In the data rows, 128 means zero.
Every row has a hidden score. How much higher is the second row's score than the first row's in each pair? 20 means about the same, 40 much higher and 0 much lower. The score is a weighted sum of the row's numbers plus the product of two more (or one squared), each taken from its middle value.
array([116, 164, 122, 157, 178, 61, 60, 177, 85, 127, 112, 75, 153, 137])
array([166, 157, 143, 118, 116, 116, 199, 124, 151, 140, 125, 119, 166, 93]): 15
array([63, 101, 122, 73, 53, 153, 145, 107, 181, 67, 122, 147, 136, 208])
array([97, 61, 122, 127, 61, 169, 138, 135, 138, 140, 101, 153, 75, 102]): 21
array([92, 96, 133, 201, 134, 126, 115, 90, 52, 140, 81, 157, 131, 117])
array([166, 153, 165, 90, 165, 176, 133, 132, 168, 133, 174, 128, 122, 144]): 6
array([161, 123, 168, 103, 189, 170, 80, 127, 100, 32, 122, 157, 190, 88])
array([101, 123, 80, 67, 91, 61, 131, 90, 169, 32, 136, 104, 125, 142]): 20
array([123, 119, 67, 135, 125, 91, 165, 147, 125, 166, 116, 131, 131, 126])
array([105, 126, 148, 114, 91, 153, 198, 111, 125, 183, 172, 108, 112, 165]): 18
array([129, 91, 131, 149, 6, 44, 133, 124, 138, 85, 128, 75, 105, 164])
array([152, 91, 175, 151, 188, 207, 136, 142, 130, 118, 128, 172, 169, 110]): 20
array([113, 123, 67, 51, 105, 101, 145, 103, 198, 115, 112, 145, 155, 64])
array([181, 151, 95, 155, 131, 91, 219, 169, 122, 183, 138, 108, 119, 110]): 21
array([141, 175, 80, 59, 161, 155, 86, 132, 157, 115, 122, 112, 133, 158])
array([0, 142, 86, 149, 96, 86, 100, 130, 130, 121, 92, 141, 108, 167]): 35
array([123, 86, 154, 203, 125, 91, 174, 144, 100, 145, 136, 112, 145, 126])
array([173, 86, 133, 201, 134, 86, 200, 114, 67, 181, 69, 145, 143, 98]): 22
array([163, 68, 163, 73, 96, 81, 138, 85, 143, 32, 81, 112, 162, 77])
array([134, 123, 74, 140, 91, 157, 215, 121, 155, 171, 157, 176, 54, 110]): 3
array([173, 158, 161, 114, 136, 193, 60, 90, 145, 108, 136, 96, 122, 77])
array([141, 142, 112, 142, 154, 21, 60, 157, 74, 140, 75, 96, 141, 77]): 30
array([139, 96, 152, 85, 61, 105, 115, 99, 143, 52, 112, 112, 151, 88])
array([150, 129, 104, 133, 175, 109, 180, 177, 169, 147, 133, 133, 224, 144]): 16
array([200, 134, 191, 160, 143, 109, 125, 132, 19, 159, 153, 68, 86, 106])
array([131, 134, 158, 51, 34, 211, 128, 3, 143, 85, 145, 153, 112, 114]): 16
array([182, 160, 95, 103, 91, 91, 154, 153, 138, 175, 141, 112, 62, 88])
array([70, 21, 143, 170, 61, 91, 178, 59, 133, 115, 153, 104, 96, 227]): 37
array([150, 126, 133, 118, 150, 119, 194, 147, 179, 121, 138, 173, 184, 155])
array([139, 119, 177, 142, 61, 131, 145, 135, 171, 95, 232, 53, 81, 218]): 10
array([182, 139, 168, 130, 105, 109, 156, 127, 85, 164, 128, 81, 54, 117])
array([8, 129, 125, 149, 112, 155, 108, 79, 147, 80, 109, 157, 69, 218]): 30
array([126, 176, 150, 114, 125, 113, 104, 90, 157, 115, 167, 53, 141, 194])
array([120, 144, 95, 133, 131, 113, 136, 162, 125, 178, 141, 115, 62, 155]): 5
array([109, 134, 163, 190, 166, 137, 131, 155, 122, 172, 157, 133, 147, 151])
array([63, 175, 52, 133, 139, 148, 125, 130, 111, 225, 145, 170, 62, 194]): 7
array([55, 75, 159, 183, 96, 101, 95, 95, 122, 95, 147, 91, 91, 182])
array([144, 158, 193, 142, 175, 182, 195, 167, 178, 186, 188, 147, 181, 196]): 7
array([63, 113, 125, 145, 105, 175, 115, 111, 108, 169, 128, 128, 22, 185])
array([46, 113, 104, 140, 128, 173, 143, 73, 151, 80, 87, 173, 169, 157]): 31
array([92, 33, 100, 138, 68, 101, 136, 73, 138, 121, 7, 176, 116, 93])
array([131, 101, 184, 192, 213, 86, 86, 189, 95, 127, 125, 100, 149, 140]): 18
array([46, 151, 119, 59, 81, 160, 67, 31, 183, 74, 96, 128, 131, 193])
array([174, 139, 145, 127, 119, 157, 150, 67, 164, 111, 141, 128, 161, 123]): 17
array([87, 142, 60, 99, 119, 146, 145, 99, 133, 143, 62, 210, 112, 71])
array([154, 109, 216, 208, 213, 134, 80, 179, 85, 121, 136, 108, 183, 153]): 23
array([116, 116, 177, 207, 231, 113, 108, 235, 108, 190, 174, 119, 180, 204])
array([146, 91, 138, 155, 96, 131, 141, 176, 141, 138, 192, 86, 86, 129]): 13
array([137, 142, 80, 160, 146, 91, 145, 191, 43, 155, 109, 108, 122, 114])
array([116, 113, 91, 166, 86, 86, 108, 147, 136, 99, 125, 91, 133, 129]): 23
array([168, 179, 108, 157, 150, 81, 86, 162, 80, 135, 112, 61, 119, 83])
array([113, 131, 80, 99, 179, 153, 128, 118, 122, 121, 87, 214, 192, 123]): 16
array([101, 148, 119, 130, 161, 157, 158, 147, 133, 175, 133, 185, 166, 167])
array([144, 113, 177, 114, 188, 202, 133, 127, 155, 138, 125, 175, 169, 142]): 24
array([205, 192, 145, 67, 185, 86, 165, 162, 188, 135, 149, 75, 193, 120])
array([63, 119, 125, 169, 156, 134, 95, 85, 100, 95, 92, 133, 128, 117]): 28
array([76, 113, 112, 199, 188, 91, 115, 162, 74, 164, 112, 125, 145, 157])
array([97, 91, 165, 169, 75, 189, 165, 99, 138, 155, 162, 149, 7, 106]): 18
array([76, 119, 67, 135, 119, 139, 148, 124, 138, 201, 125, 145, 81, 168])
array([116, 68, 158, 127, 100, 172, 189, 85, 149, 90, 112, 173, 122, 147]): 27
array([161, 33, 178, 188, 112, 119, 191, 153, 104, 130, 153, 125, 131, 98])
array([139, 109, 104, 140, 108, 61, 133, 147, 141, 127, 96, 112, 81, 83]): 23
array([222, 211, 141, 59, 154, 126, 159, 162, 147, 133, 177, 68, 157, 120])
array([201, 139, 150, 90, 105, 151, 163, 85, 145, 104, 182, 128, 112, 88]): 20
array([158, 142, 95, 90, 75, 165, 178, 85, 172, 124, 155, 147, 133, 98])
array([87, 68, 131, 189, 161, 109, 161, 179, 100, 153, 128, 155, 155, 137]): 29
array([131, 164, 95, 73, 119, 144, 86, 67, 185, 111, 151, 112, 112, 114])
array([97, 96, 100, 170, 141, 162, 125, 103, 95, 162, 92, 194, 100, 126]): 21
array([109, 53, 154, 206, 204, 167, 131, 181, 125, 178, 169, 147, 153, 185])
array([192, 192, 67, 140, 131, 86, 165, 175, 85, 226, 173, 96, 112, 126]): 15
array([165, 101, 206, 149, 200, 186, 104, 160, 147, 127, 174, 136, 180, 153])
array([137, 183, 145, 114, 128, 131, 173, 127, 164, 145, 128, 122, 138, 117]): 24
array([146, 116, 175, 193, 191, 181, 150, 111, 74, 176, 143, 119, 96, 93])
array([215, 134, 204, 107, 196, 197, 95, 135, 145, 85, 143, 112, 179, 98]): 14
array([139, 68, 152, 173, 105, 131, 168, 79, 67, 85, 69, 155, 141, 71])
array([105, 91, 112, 127, 53, 129, 198, 95, 161, 118, 133, 162, 157, 147]): 11
array([144, 91, 171, 130, 197, 116, 141, 185, 196, 115, 138, 100, 234, 157])
array([63, 33, 143, 175, 68, 91, 166, 114, 104, 121, 153, 112, 100, 213]): 16
array([101, 91, 145, 183, 156, 123, 128, 137, 32, 121, 69, 104, 128, 135])
array([163, 153, 100, 67, 116, 96, 119, 107, 161, 155, 87, 108, 91, 77]): 13
array([152, 160, 108, 149, 116, 96, 174, 135, 133, 162, 164, 104, 116, 120])
array([158, 123, 165, 111, 150, 101, 125, 155, 138, 155, 177, 86, 96, 129]): 20
array([76, 172, 20, 124, 131, 75, 115, 186, 115, 182, 96, 153, 145, 203])
array([144, 134, 152, 167, 119, 139, 91, 118, 43, 176, 122, 100, 91, 93]): 28
array([46, 91, 91, 153, 75, 96, 133, 95, 136, 74, 96, 138, 125, 117])
array([70, 144, 86, 107, 21, 164, 154, 59, 181, 140, 145, 136, 128, 198]): 10
array([208, 199, 150, 59, 96, 105, 187, 130, 130, 161, 187, 100, 155, 110])
array([163, 101, 131, 90, 86, 178, 133, 51, 169, 99, 125, 128, 125, 98]): 26
array([120, 113, 95, 172, 163, 109, 86, 144, 60, 147, 119, 108, 75, 114])
array([139, 81, 187, 151, 81, 113, 158, 140, 149, 115, 147, 53, 81, 144]): 23
array([63, 126, 156, 59, 53, 148, 86, 67, 95, 80, 167, 34, 125, 208])
array([101, 86, 104, 167, 139, 131, 148, 103, 19, 155, 54, 170, 100, 102]): 11
array([168, 188, 95, 85, 125, 137, 138, 140, 153, 159, 173, 128, 122, 110])
array([92, 44, 133, 79, 86, 137, 128, 51, 171, 108, 92, 159, 166, 126]): 37
array([178, 155, 122, 103, 100, 158, 122, 132, 147, 99, 131, 128, 119, 77])
array([181, 105, 177, 197, 159, 61, 177, 227, 133, 80, 160, 86, 208, 120]): 29
array([161, 151, 86, 67, 141, 116, 131, 99, 145, 80, 87, 173, 173, 83])
array([189, 155, 186, 121, 136, 183, 108, 124, 67, 147, 172, 100, 125, 114]): 15
array([150, 75, 189, 164, 122, 91, 119, 149, 128, 52, 143, 91, 153, 110])
array([101, 68, 145, 107, 152, 119, 171, 144, 208, 104, 119, 182, 172, 123]): 18
array([113, 165, 52, 59, 122, 157, 166, 130, 187, 186, 112, 184, 138, 135])
array([87, 151, 74, 90, 100, 137, 52, 132, 122, 124, 149, 115, 86, 142]): 23
array([76, 131, 128, 79, 146, 134, 32, 111, 183, 52, 119, 151, 155, 135])
array([131, 61, 166, 90, 86, 144, 80, 31, 187, 85, 116, 138, 128, 102]): 21
array([144, 178, 74, 95, 154, 131, 60, 137, 161, 95, 69, 145, 170, 56])
array([178, 173, 154, 99, 161, 101, 122, 188, 151, 124, 206, 6, 169, 186]): 19
array([183, 165, 187, 127, 125, 173, 74, 90, 145, 104, 167, 91, 143, 144])
array([113, 101, 136, 193, 116, 119, 131, 130, 95, 147, 109, 179, 122, 142]): 24
array([185, 131, 150, 159, 116, 105, 175, 137, 90, 147, 165, 75, 86, 56])
array([109, 86, 67, 157, 139, 101, 175, 151, 136, 157, 119, 145, 149, 137]): 19
array([158, 91, 133, 103, 128, 116, 141, 135, 210, 90, 122, 164, 193, 83])
array([123, 179, 104, 85, 163, 167, 122, 95, 128, 138, 119, 141, 166, 153]): 17
array([186, 139, 168, 95, 139, 144, 141, 155, 196, 90, 189, 61, 166, 110])
array([63, 91, 80, 157, 61, 164, 91, 59, 100, 135, 119, 157, 22, 162]): 14
array([156, 113, 156, 162, 143, 109, 166, 169, 104, 181, 185, 155, 133, 155])
array([139, 126, 136, 157, 158, 172, 174, 107, 60, 166, 96, 194, 143, 36]): 26
array([156, 211, 67, 32, 100, 119, 154, 124, 164, 182, 141, 141, 122, 129])
array([92, 105, 91, 188, 165, 160, 108, 132, 4, 143, 101, 202, 112, 56]): 33
array([131, 164, 115, 79, 61, 91, 136, 121, 168, 118, 160, 96, 164, 187])
array([139, 198, 108, 135, 241, 157, 141, 177, 122, 211, 112, 162, 197, 172]): 17
array([113, 188, 60, 79, 75, 203, 108, 31, 111, 133, 101, 196, 81, 98])
array([182, 119, 182, 114, 169, 183, 67, 144, 133, 108, 173, 128, 159, 140]): 19
array([126, 131, 131, 130, 122, 33, 119, 170, 74, 90, 147, 104, 108, 158])
array([76, 101, 91, 127, 116, 151, 91, 42, 100, 80, 54, 183, 145, 98]): 26
array([183, 170, 169, 124, 166, 129, 138, 215, 185, 90, 160, 91, 189, 110])
array([113, 68, 152, 147, 112, 123, 199, 137, 100, 171, 186, 141, 62, 149]): 11
array([63, 131, 91, 90, 44, 182, 168, 67, 213, 124, 112, 155, 131, 180])
array([193, 142, 138, 121, 116, 96, 145, 147, 85, 162, 165, 75, 86, 93]): 17
array([156, 101, 141, 95, 96, 172, 192, 135, 169, 149, 153, 185, 81, 71])
array([181, 134, 200, 192, 165, 142, 133, 151, 52, 184, 203, 100, 100, 164]): 16
array([134, 157, 128, 103, 169, 158, 100, 114, 130, 90, 145, 122, 185, 187])
array([137, 209, 100, 59, 81, 155, 32, 31, 122, 95, 87, 141, 96, 71]): 22
array([76, 33, 108, 167, 141, 68, 143, 142, 181, 104, 101, 133, 162, 151])
array([92, 105, 175, 207, 194, 142, 91, 188, 111, 118, 157, 91, 167, 164]): 16
array([129, 182, 74, 99, 139, 134, 128, 140, 163, 121, 145, 96, 159, 172])
array([97, 134, 67, 73, 53, 153, 52, 42, 174, 52, 81, 155, 128, 123]): 22
array([186, 173, 185, 159, 143, 148, 141, 147, 52, 179, 149, 81, 34, 77])
array([146, 131, 173, 160, 200, 131, 177, 200, 194, 138, 125, 161, 234, 137]): 27
array([152, 195, 122, 59, 182, 126, 100, 151, 122, 104, 145, 122, 161, 173])
array([113, 116, 108, 118, 152, 203, 119, 73, 163, 118, 75, 182, 153, 151]): 23
array([70, 96, 95, 147, 186, 123, 128, 151, 104, 149, 87, 183, 149, 88])
array([105, 91, 108, 111, 134, 123, 143, 142, 145, 172, 128, 136, 108, 153]): 15
array([76, 137, 80, 51, 86, 186, 125, 67, 202, 115, 128, 170, 81, 149])
array([97, 148, 86, 121, 134, 96, 80, 151, 104, 80, 75, 100, 86, 151]): 25
array([156, 148, 193, 95, 197, 113, 141, 193, 215, 115, 197, 86, 197, 147])
array([200, 148, 122, 95, 91, 142, 131, 99, 155, 108, 141, 133, 119, 83]): 14
array([113, 182, 95, 167, 165, 91, 100, 160, 52, 186, 116, 122, 69, 117])
array([87, 91, 60, 130, 91, 113, 32, 73, 122, 95, 133, 75, 69, 195]): 15
array([123, 96, 122, 169, 119, 123, 166, 135, 74, 135, 125, 112, 81, 117])
array([46, 53, 67, 121, 68, 96, 138, 127, 161, 90, 101, 145, 100, 160]): 22
array([129, 96, 138, 111, 96, 142, 166, 99, 216, 80, 122, 131, 170, 126])
array([46, 105, 100, 135, 96, 81, 60, 132, 128, 52, 119, 104, 128, 177]): 21
array([134, 91, 152, 160, 128, 139, 178, 184, 108, 143, 162, 119, 133, 142])
array([105, 86, 174, 149, 53, 191, 80, 73, 100, 67, 178, 104, 81, 120]): 21
array([146, 151, 104, 19, 100, 129, 100, 130, 168, 80, 119, 112, 125, 88])
array([134, 164, 171, 95, 122, 164, 95, 90, 143, 74, 141, 75, 112, 165]): 22
array([156, 146, 138, 138, 105, 53, 152, 183, 155, 124, 153, 68, 45, 71])
array([141, 81, 218, 185, 152, 178, 95, 127, 111, 115, 155, 133, 122, 142]): 13
array([131, 105, 100, 127, 156, 129, 80, 121, 90, 74, 81, 141, 122, 36])
array([141, 91, 216, 240, 148, 155, 212, 151, 108, 166, 203, 145, 138, 147]): 15
array([203, 164, 158, 160, 154, 81, 163, 176, 67, 159, 178, 61, 119, 120])
array([101, 151, 104, 124, 119, 123, 148, 118, 169, 99, 174, 119, 149, 212]): 18
array([148, 91, 104, 95, 61, 96, 131, 127, 130, 85, 81, 119, 131, 71])
array([161, 119, 174, 162, 152, 134, 108, 130, 85, 138, 153, 91, 112, 137]): 18
array([190, 113, 186, 99, 112, 61, 148, 130, 133, 52, 141, 86, 143, 114])
array([23, 116, 4, 151, 148, 101, 95, 99, 138, 121, 62, 138, 141, 173]): 22
array([165, 96, 133, 140, 86, 105, 141, 172, 172, 140, 169, 108, 112, 126])
array([63, 101, 74, 51, 44, 113, 189, 99, 233, 133, 92, 198, 151, 135]): 22
array([126, 131, 119, 107, 61, 146, 108, 73, 111, 80, 81, 104, 136, 120])
array([82, 68, 125, 140, 100, 189, 148, 85, 161, 104, 119, 164, 133, 137]): 19
array([152, 86, 189, 135, 181, 212, 115, 99, 128, 85, 119, 195, 180, 93])
array([168, 142, 74, 135, 100, 86, 128, 165, 111, 145, 125, 122, 112, 9]): 16
array([82, 101, 125, 167, 116, 186, 133, 124, 108, 183, 141, 161, 54, 132])
array([139, 144, 128, 107, 75, 173, 180, 90, 183, 143, 184, 115, 91, 110]): 17
array([97, 81, 131, 130, 61, 96, 52, 111, 67, 74, 112, 75, 54, 126])
array([210, 212, 169, 73, 139, 142, 161, 127, 141, 164, 145, 145, 175, 77]): 15
array([158, 113, 154, 138, 116, 131, 196, 95, 138, 162, 122, 172, 172, 110])
array([92, 101, 148, 185, 68, 137, 138, 73, 85, 111, 112, 133, 75, 155]): 21
array([165, 157, 163, 99, 163, 116, 100, 111, 128, 90, 122, 68, 192, 126])
array([101, 44, 119, 175, 75, 116, 193, 140, 130, 155, 92, 178, 122, 98]): 12
array([165, 179, 216, 142, 198, 172, 95, 142, 166, 115, 228, 86, 184, 200])
array([109, 131, 108, 107, 119, 61, 43, 132, 133, 95, 105, 53, 108, 191]): 22
array([109, 81, 60, 59, 119, 137, 189, 99, 166, 138, 116, 173, 166, 147])
array([168, 126, 136, 133, 86, 105, 168, 135, 157, 111, 162, 112, 22, 126]): 21
array([113, 116, 100, 133, 131, 116, 168, 121, 118, 182, 112, 176, 62, 117])
array([139, 96, 150, 175, 75, 75, 191, 118, 111, 95, 105, 133, 147, 98]): 31
array([160, 169, 80, 118, 112, 86, 163, 127, 149, 127, 116, 108, 122, 93])
array([120, 116, 161, 130, 166, 169, 136, 144, 182, 124, 165, 138, 192, 160]): 20
array([129, 187, 86, 111, 175, 116, 74, 173, 104, 186, 143, 81, 86, 162])
array([189, 113, 150, 142, 131, 61, 138, 170, 74, 111, 87, 75, 108, 77]): 30
array([158, 137, 182, 153, 186, 157, 180, 155, 192, 172, 192, 153, 197, 185])
array([82, 109, 145, 95, 131, 191, 95, 42, 141, 60, 101, 166, 151, 129]): 29
array([156, 170, 158, 118, 131, 81, 100, 173, 111, 169, 206, 34, 105, 157])
array([146, 53, 192, 191, 139, 113, 189, 173, 153, 153, 133, 125, 196, 140]): 28
array([70, 144, 128, 164, 125, 137, 122, 99, 90, 133, 145, 136, 22, 158])
array([182, 139, 184, 67, 150, 113, 100, 130, 161, 67, 145, 68, 203, 117]): 26
array([8, 144, 141, 114, 86, 101, 60, 132, 130, 124, 169, 68, 81, 226])
array([158, 105, 169, 127, 91, 184, 60, 67, 74, 74, 101, 143, 91, 114]): 10
array([87, 131, 80, 107, 81, 137, 156, 85, 203, 124, 172, 112, 153, 218])
array([148, 134, 158, 145, 131, 167, 91, 137, 67, 166, 138, 96, 45, 142]): 10
array([137, 91, 119, 145, 119, 86, 141, 142, 111, 181, 96, 147, 116, 98])
array([63, 113, 128, 85, 116, 160, 119, 42, 85, 42, 69, 189, 159, 83]): 25
array([116, 91, 165, 175, 210, 123, 80, 204, 147, 118, 162, 143, 177, 149])
array([131, 101, 108, 183, 116, 75, 196, 160, 130, 153, 133, 112, 145, 170]): 19
array([23, 96, 95, 203, 227, 126, 80, 180, 138, 108, 54, 183, 172, 132])
array([123, 169, 136, 85, 116, 170, 112, 111, 204, 99, 170, 104, 108, 149]): 1
array([141, 187, 119, 85, 163, 170, 158, 137, 115, 175, 143, 195, 125, 114])
array([116, 179, 91, 67, 139, 160, 86, 137, 189, 143, 153, 131, 133, 172]): 21
array([55, 105, 43, 99, 86, 146, 32, 90, 181, 74, 62, 159, 145, 217])
array([63, 105, 100, 166, 158, 116, 104, 169, 100, 166, 69, 188, 112, 123]): 38
array([154, 75, 112, 162, 75, 81, 173, 111, 90, 108, 81, 108, 133, 129])
array([134, 155, 104, 121, 44, 109, 122, 151, 147, 162, 170, 86, 75, 144]): 10
array([144, 126, 119, 130, 116, 68, 131, 157, 147, 133, 131, 68, 131, 106])
array([131, 187, 100, 73, 143, 148, 91, 103, 169, 108, 92, 133, 119, 77]): 18
array([116, 96, 115, 169, 119, 162, 125, 103, 85, 67, 75, 170, 91, 56])
array([144, 194, 100, 95, 134, 139, 119, 59, 115, 104, 75, 166, 138, 98]): 14
array([123, 151, 80, 59, 136, 126, 152, 149, 203, 153, 133, 149, 155, 168])
array([82, 101, 104, 124, 61, 44, 74, 157, 169, 60, 149, 53, 128, 197]): 27
array([178, 157, 108, 73, 100, 182, 119, 67, 136, 147, 149, 108, 91, 93])
array([144, 170, 119, 140, 148, 44, 108, 203, 145, 149, 185, 61, 136, 168]): 24
array([126, 153, 104, 103, 119, 86, 131, 147, 153, 124, 133, 112, 141, 158])
array([105, 160, 125, 166, 171, 61, 80, 189, 74, 135, 105, 75, 149, 144]): 28
array([174, 126, 204, 178, 202, 21, 100, 225, 133, 147, 173, 68, 164, 160])
array([175, 105, 152, 187, 131, 96, 204, 191, 141, 197, 159, 81, 138, 120]): 15
array([126, 86, 163, 157, 108, 119, 154, 127, 147, 52, 101, 141, 207, 153])
array([129, 44, 159, 179, 75, 131, 171, 111, 67, 74, 116, 133, 125, 151]): 11
array([101, 134, 128, 135, 185, 169, 112, 142, 155, 95, 155, 183, 230, 197])
array([152, 139, 159, 138, 136, 178, 169, 121, 138, 138, 174, 141, 157, 147]): 18
array([116, 109, 173, 196, 198, 109, 181, 238, 164, 143, 160, 108, 231, 185])
array([131, 172, 91, 73, 154, 123, 67, 107, 143, 85, 45, 131, 153, 56]): 22
array([82, 105, 95, 59, 21, 119, 91, 67, 234, 32, 147, 122, 125, 189])
array([70, 81, 115, 179, 169, 157, 122, 135, 108, 153, 69, 202, 75, 120]): 32
array([92, 158, 115, 121, 105, 53, 152, 165, 164, 127, 157, 115, 100, 114])
array([92, 195, 122, 79, 143, 86, 32, 114, 136, 60, 133, 44, 133, 190]): 26
array([70, 75, 178, 213, 172, 188, 119, 130, 157, 124, 109, 192, 108, 168])
array([129, 129, 52, 32, 112, 96, 115, 140, 171, 108, 96, 147, 185, 106]): 7
array([156, 91, 122, 147, 119, 75, 141, 164, 111, 95, 92, 115, 122, 64])
array([194, 223, 136, 73, 166, 101, 104, 137, 108, 153, 159, 112, 141, 123]): 9
array([120, 96, 80, 166, 134, 126, 150, 95, 122, 149, 35, 188, 108, 71])
array([109, 81, 108, 114, 217, 179, 95, 137, 192, 124, 96, 192, 213, 173]): 13
array([175, 197, 108, 79, 152, 116, 156, 135, 155, 140, 136, 131, 172, 123])
array([188, 119, 233, 159, 166, 203, 95, 111, 100, 121, 194, 104, 122, 110]): 21
array([120, 101, 104, 133, 131, 160, 159, 121, 163, 133, 54, 195, 159, 129])
array([70, 101, 168, 218, 146, 146, 131, 151, 52, 145, 136, 128, 112, 144]): 24
array([156, 91, 206, 180, 163, 101, 161, 209, 159, 111, 182, 68, 180, 157])
array([146, 126, 143, 79, 96, 96, 128, 103, 145, 67, 112, 131, 173, 114]): 21
array([120, 126, 138, 160, 175, 183, 156, 118, 104, 135, 81, 183, 141, 106])
array([97, 113, 133, 151, 131, 181, 119, 67, 125, 108, 105, 166, 141, 93]): 21
array([170, 188, 131, 79, 161, 129, 100, 135, 136, 95, 119, 131, 125, 83])
array([139, 134, 168, 118, 139, 123, 95, 118, 100, 52, 109, 125, 173, 144]): 23
array([92, 139, 52, 172, 139, 105, 119, 107, 4, 172, 62, 161, 147, 93])
array([109, 194, 67, 147, 178, 101, 115, 172, 67, 236, 105, 147, 54, 135]): 9
array([171, 176, 133, 114, 141, 144, 143, 153, 100, 140, 101, 133, 122, 88])
array([109, 164, 136, 127, 119, 148, 86, 85, 100, 85, 101, 128, 153, 114]): 26
array([109, 157, 115, 99, 61, 96, 136, 99, 178, 108, 116, 112, 153, 172])
array([166, 169, 52, 127, 105, 116, 74, 114, 60, 179, 87, 131, 86, 64]): 11
array([76, 148, 52, 90, 148, 144, 119, 79, 155, 172, 62, 210, 133, 120])
array([129, 44, 112, 183, 68, 116, 163, 95, 90, 145, 75, 189, 112, 64]): 27
array([23, 91, 158, 166, 202, 192, 133, 167, 130, 169, 141, 179, 122, 179])
array([131, 116, 136, 160, 187, 151, 95, 173, 104, 145, 141, 53, 100, 162]): 12
array([126, 187, 80, 51, 163, 155, 115, 111, 177, 167, 133, 153, 151, 110])
array([170, 81, 205, 170, 146, 116, 131, 203, 181, 124, 217, 61, 157, 142]): 28
array([120, 129, 112, 133, 105, 44, 192, 160, 108, 147, 159, 104, 122, 181])
array([163, 119, 136, 142, 100, 75, 115, 142, 80, 95, 145, 119, 91, 106]): 20
